[[ 0  0  0  1  8 34 64  3 75 76 78]
 [ 3 17 53 73 75 77 77  3 77 75 77]
 [20 55 73 78 78 77 77  4 77 77 76]
 [ 0  1  1  1  1 16 51 -3 71 76 76]
 [ 0  4 22 57 73 75 77 -4 76 76 77]]
->
[[ 0  0  0  1  8 34 64  3 75 76 78]
 [ 0  1  1  1  1 16 51 -3 71 76 76]
 [ 0  4 22 57 73 75 77 -4 76 76 77]
 [ 3 17 53 73 75 77 77  3 77 75 77]
 [20 55 73 78 78 77 77  4 77 77 76]]

[[-38 -13 -31  -2   7   4  -8   7]
 [-23  -1 -59 -27 -60 -27 -61   3]
 [-10 -13  -2  34 -25 -19 -22  -3]
 [  9  -7 -22   5  10  18  12 -16]
 [-14  -3  33  41 -42  -4 -45  -3]
 [ 14  13 -15  11  18 -20  43  -1]
 [-32  13  -8  58  42 -15 -84   1]]
->
[[-23  -1 -59 -27 -60 -27 -61   3]
 [-38 -13 -31  -2   7   4  -8   7]
 [  9  -7 -22   5  10  18  12 -16]
 [ 14  13 -15  11  18 -20  43  -1]
 [-32  13  -8  58  42 -15 -84   1]
 [-10 -13  -2  34 -25 -19 -22  -3]
 [-14  -3  33  41 -42  -4 -45  -3]]

[[ -4   3  -6   3 -10  28   7  -2]
 [ -1  -4  -9  84  -9  22   1  67]]
->
[[ -1  -4  -9  84  -9  22   1  67]
 [ -4   3  -6   3 -10  28   7  -2]]

[[ 10 -58   4   4  12   4  28  -1]
 [-20   7 -34 -31  43   2  35   1]
 [-39  -4 -80 -66  14   6  26   0]
 [ 31   5  60  48   8  -2  -3  -1]]
->
[[-39  -4 -80 -66  14   6  26   0]
 [-20   7 -34 -31  43   2  35   1]
 [ 10 -58   4   4  12   4  28  -1]
 [ 31   5  60  48   8  -2  -3  -1]]

[[  5 -66   0   3   7]
 [  5   5   7  18   1]
 [  1  -4  -2  -5   2]]
->
[[  1  -4  -2  -5   2]
 [  5 -66   0   3   7]
 [  5   5   7  18   1]]

[[-36   5 -31  16  -2]
 [-25 -12  42  26   4]
 [-44 -63  40  24  16]
 [ 22  46   0   4  67]
 [ 37  28   3  31 -12]
 [ 26 -30 -56 -14  42]
 [-40  39 -21  -8 -35]
 [ 16 -58  62 -40 -31]
 [ 29  15  27 -43 -18]]
->
[[ 26 -30 -56 -14  42]
 [-36   5 -31  16  -2]
 [-40  39 -21  -8 -35]
 [ 22  46   0   4  67]
 [ 37  28   3  31 -12]
 [ 29  15  27 -43 -18]
 [-44 -63  40  24  16]
 [-25 -12  42  26   4]
 [ 16 -58  62 -40 -31]]
---
[[  0  12   4]
 [-54  27   3]
 [ 12   2  70]
 [ 63  51   1]]
->
[[ 63  51   1]
 [-54  27   3]
 [  0  12   4]
 [ 12   2  70]]

[[-24  34  12 -47   8  -4  11 -50  13 -48  14]
 [ 48  46  43  38 -65 -77  13  15 -67  24  15]]
->
[[ 48  46  43  38 -65 -77  13  15 -67  24  15]
 [-24  34  12 -47   8  -4  11 -50  13 -48  14]]

[[ 11  11  35 -41 -18 -31   4 -19]
 [-40   6  -8  -3  43 -20 -53  -5]
 [-31  -4  46 -14  -4 -26   5  -8]
 [ 19 -58  -2 -36   7  72 -30 -54]
 [ 10   5  52  51  32  44  34  56]
 [  3 -32 -16   0   7 -19 -15  41]
 [ 12  -1  -1  24  17   7 -10 -11]
 [-19  30  41  -7   0 -15 -24 -28]]
->
[[-19  30  41  -7   0 -15 -24 -28]
 [ 11  11  35 -41 -18 -31   4 -19]
 [-40   6  -8  -3  43 -20 -53  -5]
 [ 10   5  52  51  32  44  34  56]
 [ 12  -1  -1  24  17   7 -10 -11]
 [-31  -4  46 -14  -4 -26   5  -8]
 [  3 -32 -16   0   7 -19 -15  41]
 [ 19 -58  -2 -36   7  72 -30 -54]]

[[  4  55 -59  61  21  27 -70 -10   3  48]
 [ 54   5 -16 -26  23  33 -49 -17 -20  38]
 [ 11  17  -3 -35  19  36 -28 -42  16  -5]
 [ 10  27 -44  38 -24  13 -28  27  17   7]
 [-26  69   0   6  34  13 -52 -75  13  -8]
 [ 11 -22   3 -24   8  15   6  -1  -1   4]]
->
[[-26  69   0   6  34  13 -52 -75  13  -8]
 [  4  55 -59  61  21  27 -70 -10   3  48]
 [ 10  27 -44  38 -24  13 -28  27  17   7]
 [ 11  17  -3 -35  19  36 -28 -42  16  -5]
 [ 54   5 -16 -26  23  33 -49 -17 -20  38]
 [ 11 -22   3 -24   8  15   6  -1  -1   4]]

[[-13 -27 -14  25 -14   7  19  42 -63   3  21  -5  37]
 [-24 -24 -56  -7  23 -12  29  -5  41  54  36 -28   5]
 [ 23  32  14  11  16 -13  -9 -41 -66 -16 -15  32  -7]]
->
[[ 23  32  14  11  16 -13  -9 -41 -66 -16 -15  32  -7]
 [-24 -24 -56  -7  23 -12  29  -5  41  54  36 -28   5]
 [-13 -27 -14  25 -14   7  19  42 -63   3  21  -5  37]]

[[-22  37 -73 -32 -28  34   8 -12 -70  18]
 [ 20  13  -6  46  60 -46 -63  68 -10  36]
 [ -6  -6  31  54 -64  28 -12 -56   6   2]
 [ 60  12  63 -61 -25 -17  21   2  25  -4]]
->
[[-22  37 -73 -32 -28  34   8 -12 -70  18]
 [ 20  13  -6  46  60 -46 -63  68 -10  36]
 [ 60  12  63 -61 -25 -17  21   2  25  -4]
 [ -6  -6  31  54 -64  28 -12 -56   6   2]]
